One vector is turned by the same rotation once a step. Each row is the vector after some number of steps, and that number follows the row.
The counts run from 0 to 110.
[ -5  -7   5  -1   0  30   6  24   7   6  20 -10  43 -12 -16   8  15 -17
   4   7   6  34 -21 -14 -16  13 -18  12  28  -9  -3  20  14  -6  -3  28
  13   1   3   7   4   9 -11] | 61
[-18   9 -23 -12  15  24  -2  28  -4   0 -15  -2  -2 -19  -7  -5  19   0
  -3   5  -5  28  -7   7  -5   0  -8  30  15   5  -2  19   8  -1  20  22
  25 -11  23  30   1  24   4] | 42
[  7  -4   2 -14  -8  18   8  17  -1   0  -1 -14  16 -20   6  -1   2 -14
  -2   6  38  23 -20   8  -5  27  -8  27  31   8   8  23  -2   4  -4  24
   0 -10  -6  28   5   5  17] | 88
[-17  -3 -10 -23   1 -11 -15  23  19  12 -22 -15  25 -15  10   5  19 -19
  -5   4  -3  16   1  11 -17  18 -15  23  16 -11  -5  28  12  -3  -5   3
  18 -10  -6  28  -7  27 -10] | 49
[-42   6 -11 -24  14  25 -23  34   3  18 -17   2   7   2  11   5  20 -10
  11  18  -1  16  -7  14 -15  23 -17  17   7  -2  -7  17   7  -4  -5  20
  10   6 -13  20 -12  16  -7] | 15
[-22 -14 -21 -12  13  35   7   0  -7  17 -14  -8  19   0 -11 -34  19  -5
  -2  18  -7   0 -11   1   0  28  -3  17  19   8   2  18   6   7  -8  27
  12   6   6  19   0  20 -19] | 10
[-36  -4   9 -16  -3  20   8  -2  13  21  27   1  19 -20  11  -5  -9  -4
  -8 -14  21  43  -7 -21  -4  10   6  22  11 -13  -1  12  15  -8  -9  10
  17  12  15  35   6   2 -14] | 28
[-18 -18  14 -24   0  12  -5  14   5  15  22 -11  18 -16  20  -4  -5 -14
  10 -18  25  24 -26  -5  -7  16   0  31  16  -7  12  20   5   2 -11  19
   3   3 -11  35   6   0  16] | 85
[-17 -15   9   4  14  35  13  11   3  20  27  -1  31  -8 -14   2  12 -24
   7  -1  14  27 -19  -8  -5  24  -9  18  16 -12  -8  20  21   0   7  23
   8   3   9  22   8  -4  -9] | 62
[-31 -11   9 -32 -10  -1 -15  -9   8  31   7  -7  12 -14  29 -28   0 -18
   0 -12   7  10 -16 -13 -11   5  -3  24  13 -12  16  22   8   3 -20  11
   2  -3   1  37   2  15 -19] | 82
[-26  -8 -13 -18  17   1 -16   4  19  25  -7   9   8 -30  12  -2  -1   9
  -3 -16  -9  21 -27   0  16  22   9  20   7  -7  11  10  24 -16  -8  26
  17  -1  22  27   5  -6   4] | 108
[-17 -20  -7 -27  10 -10 -13   9  27  23  -5  -8  30 -23  18  -6   1  -8
   1 -21   6   7 -12  13   0  23 -17  34   9 -13  -5  14  17  -8   1   4
  18 -13   0  39  12  -3  -2] | 51
[-25 -14 -11 -19  14  -5 -16  15  -4  34  -6   1  23 -17  12   0  22 -31
   3  -9   1  24   3   6   4  28 -10  37   0 -12   4  35   8  -3  13  -3
  -3  -8   9  25  -3  11  -1] | 47
[  4  -7   3 -19 -14   9   9  14  10   9   0 -32  18 -18   8  -8   8  -4
   2   5  23  21 -18  -4 -22  29  -2  18  33   6   4  23  -7   5 -20  32
   4 -11 -20  21  -1  22  19] | 87
[-35   8 -19  -5  26  36  -2  15  -4   4  -1   7  13 -11  -1  -7  30 -23
   5   7  11  24 -21  24 -19  13 -29  21   6 -17  14   6  -4 -11   4  21
  12  -9   3   6  11  -1   5] | 69
[  0  -3  -1 -15   5  16  -7  13  10  24   8  -2  30 -17  -2  -8 -15 -15
  -9  11  26  31 -20  -6   9  12 -19  21  27 -15   6  33  13  -6   2  22
   7 -17  19  12  21 -14 -10] | 58
[-32  -8  10 -17  -9  14   9   4  21  26  24 -16  22 -11   8 -15   6  -3
 -13  -7  10  39  -9 -24 -16  13  13  13  15  -6  -5   5   6  -4 -13  21
  13  12  11  20   2  13  -2] | 29
[-27 -11   1  -3   3   9 -17 -11  11  37  -1   7  19 -26  23 -32  32  -4
   9  -1   0  16   0   2  -6  20  15  31   5  -2  26  15  15  -7 -14  12
  -6  -6  13  23 -11   7  -6] | 78
[ -6 -10  -4 -14   1  16   3  -3  14  30  26 -22  37 -10 -12 -14  -2 -11
 -12   1  13  24 -18 -14   4  18 -17  18  21 -18   8  22  14  -3  -5  23
   8  -4  23   6  21   0 -21] | 59
[-19 -17   2  10   3  25  17 -11  13  26  24  -1  23  -5 -18 -19  20 -22
   5   6   4  23 -15  -4 -18  31  -8  15  15 -11 -16  17  24  11  -3  21
   1   2   6  18   8   9 -12] | 63
[-35  -5  -5 -19  28  42  -5  23 -22   8 -14  13  20  -7   2  -5  18  -7
   5   4   6   8  -7   7   8  21 -19  24   6   4   5  16   0 -11  -5  14
  18   4   2  17  -5   1 -21] | 12
[-21  10   4 -18 -22  17  -8   1  28  10  -5 -14  27 -24  13   2   3   1
 -21  14  15  45  -8 -12 -13   8   3  10  20  -1  -4  21  14 -17 -18  17
  16   0  13  19  -1  17 -26] | 26
[-17   0 -18  -4  -1  35  16  17 -10  11  -3 -16   3  -5 -11   6  15   6
   9  -1  15  34  -8  -6 -23  22 -17   9   4   6  -5  25  12   8   2  33
  23 -11   2  16 -15  20 -11] | 95
[-15   4 -12 -10  -7  10  -9   8  26  23 -16 -24  30 -23  19  -5  26   7
  -5  23  14  32   6   8 -12  28  11  18  10   5  11   9  -2 -18 -18  17
   4   7   3   9  -8   0   2] | 22
[-35   1 -32 -20   7  -4  13   5   4  19 -26  -9  19 -13  -1  -5  38 -16
 -11   2   2  22  -6  17 -21  38  -5  11  -1  -6   2  15  -5  -8 -16  25
  18  -7  -7   2 -10  11   1] | 102
[-18  -2 -30  -9  -2  29 -21   5   3   8  -7  16   8 -18  -2  12  25  -8
  16  15   6  20 -20  31  -7   5  -7  29  13 -14  23  13  20 -10  12  24
   8  -8   7  27   8   9   5] | 73
[-16  -4  19 -27  -7  12 -12  31   5   4   3  -7  22 -16  28   0   0  -9
   3 -13  17  22 -29  -7 -18   0 -12  24  29  -8  16  18  -3  -8 -20  21
  11   4 -11  33  -3   7   2] | 84
[-33   2 -16 -21   8  30  12   1  -2 -12  11   5  17 -21   2   3   8 -30
 -17   0  29  22 -20   5   0  17 -14  27  16  -6   2  19 -17  -3   8  19
  16  -3  -2  20  25   9   8] | 35
[-31   1   9 -14  -8  22  -6  18  19   5   4   5  23 -18  13  12  -8  -3
 -16   6  20  51 -13 -16  -6  -1  -3  19  16 -10   2  19  17 -13  -7  12
  17   0  11  27  -1   3 -26] | 27
[-27   5   8  -7   4  16  12  18  -2   6  14  13  10 -18  -1  -2   3 -30
 -14   4  34  43 -11 -10 -11  17   5  20  25  -1  -6  12   4  -4   0  14
  12   8   0  34  -3   8  16] | 31
[-28  -2 -26   2  17  36  -3  11   4  -1  14   1   1 -29  -3   9   8 -16
   9 -10   8  20 -12  12   0  26  -6  22   1  10  -5  23   2   7  21  29
  19 -10  20  27  12  15  13] | 39
[ -7  -6   0 -26   7 -11  -7   8  39  28  -6 -28  31 -16  14 -18   7   4
  -3 -18  -5   8  -8   5 -14  27  -9  28  17  -9 -10  12   9  -2 -15  13
  25  -5   4  25  12   8   3] | 52
[ -8 -11 -12  -5  17  33   4  18 -16  -1  -7  12  14 -12 -22  -5   8 -10
  11  23  14  20 -23   2   7  28  -3  23  26   4   3  23  16   9   0  34
  13  -1  10  26  -1  13   5] | 8
[-26   2 -27 -28  -3  -3 -10   5  28  14 -33  -9  13 -21  12   1  13   2
 -11  -1 -11  20 -27  13  -5  19  -2   5   9  -8   4  18  12 -12 -24  27
  29  -7  10  21   2   9  -8] | 106
[-16  -2  -5  -5   2  21 -12  14  15   3 -21   6  25 -27  12  -6  39   7
   9  11  -9  20 -10  17 -19  -2   8  29  18  -6  25   7   9 -22  -3  24
  13  -7  13  19 -13  16  -8] | 76
[-30  -5  -3  -7  18  36  18   1   0  17   7  12  14 -11 -12 -27  16 -28
  -5   1  14  14 -20  19 -13  14 -26  27  10 -12  -6   0   6  -3   9  17
   8   0   1  29  18  -5 -14] | 66
[-35   8 -37  -7  -1  19 -11 -13  15  24  10 -15   5 -13   2 -17  29 -14
  11   5  -2  14 -17  29 -27  22  -9  14   5 -11  16   9   4   4  -1  28
   5  -9   3   7   7  22  -3] | 71
[-27   7 -36  -5   0  25 -13   8   9  14  -9  -5   4 -16  -2   3  29  -7
  17  24  -4  22 -18  31 -26   3 -10  11  12 -18  15  16   6  -3   1  33
  10  -7   1  13  -5  24   2] | 72
[-44  -1 -13 -19  16  24  -9  12   0  33 -10 -22   6   3   7 -20  34  -9
   7   4  -5   9   1   4 -13  30 -12  11  -6  -1  -6  13   3   1 -13  25
  12  13  -5   9  -7  15 -22] | 14
[ -2  -1  11  -5  15  -4 -12  29  21  19  -3  -6  24 -29  19   1   1  -9
   1  -1  27  26 -19   3  -4  28 -10  29  24  -8  -4  14  11  -2 -14  11
  15 -20  10  17  11 -18  23] | 54
[-24 -17 -29 -18  -4  19 -16 -18  13  24  -4   8  13 -21   2 -11  20   2
  12   1  -6  11 -20  31  -6   4   3  36   5 -17  26   2  18  -5   7  20
   1  -6  16  31   7   7  -2] | 74
[-14  -8   4 -28   4  -4 -15  26  19   6 -21  -2  28 -22  21  13   5 -18
   1  -4   4  14 -11  19  -5  15 -24  34  17 -13  -6  18  14  -8   0  -1
  22 -10  -1  41   0   7  -8] | 50
[-13   7  -3  -5  -6  18 -16  15  18  16 -15  -5  31 -28  25  15  15   1
  -8  27  24  36   3   5  -2  29  10  26  18  -2  11  21   7 -23 -15  13
   2  -6   6  15  -3  -3  -1] | 23
[-17   9  -3 -10   2   0 -10  20  18  21 -14 -10  14 -29   2 -10  24   5
 -14  10 -10  33 -18  -7  -5  23  12  10  32   4   3  22  16 -13 -16  24
  17   7  17  10 -12  11  14] | 110
[-22  -5 -12 -26   6   3   4 -14   4  13   9 -12  17 -15   1 -34 -13 -12
  -9  -4  25  15 -30   1  -3  29 -10   8  20 -18   6  23  14  11 -23  25
  17 -13   6   5  16  17   3] | 2
[-43  -2 -18 -22  11  25 -24  23  -1  32 -10   6  -1   3  12   7   7 -11
  16  12  10  17  -9  21  -1  24 -16  28  -3  -6  -4  17  12  -3  -2  18
   0  10 -10  33  -1   4  -3] | 16
[-21 -10 -15 -28   8  18 -12  12  22  32 -15  -1  21 -19  14   4  11   4
   0   9  24  23  -6  19   6  22   0  41   2  -3  20   0   4 -26   1  11
   3   5   2  23   4 -14  16] | 20
[-26 -11 -14  -6  -1  30  16   2  -4  30  15 -26   7  -5  -7  -8  14   8
   3  -9  20  28  -3  -7 -15  31 -10  11  -2   7  -5  26  11  13  -3  37
  14 -11  14   5  -6  19 -17] | 94
[-17   1 -11 -21  14  21  -3  19  -5 -10   2  -3  30 -18  -4  -1  -2  -6
  16   2  21  29 -36   4  -5  14 -13  10  26 -12  17  23   5   4 -13  37
  27  -4   3   8  12   5   9] | 4
[-25  -9  -1   0   7  23 -15   7   3  20 -12  17  24 -33  20  -7  31  -1
  12  -3   3  19 -10   5  -6   5  10  35  11   0  28  15  12 -20  -4  13
   1 -10  12  30 -14   2   0] | 77
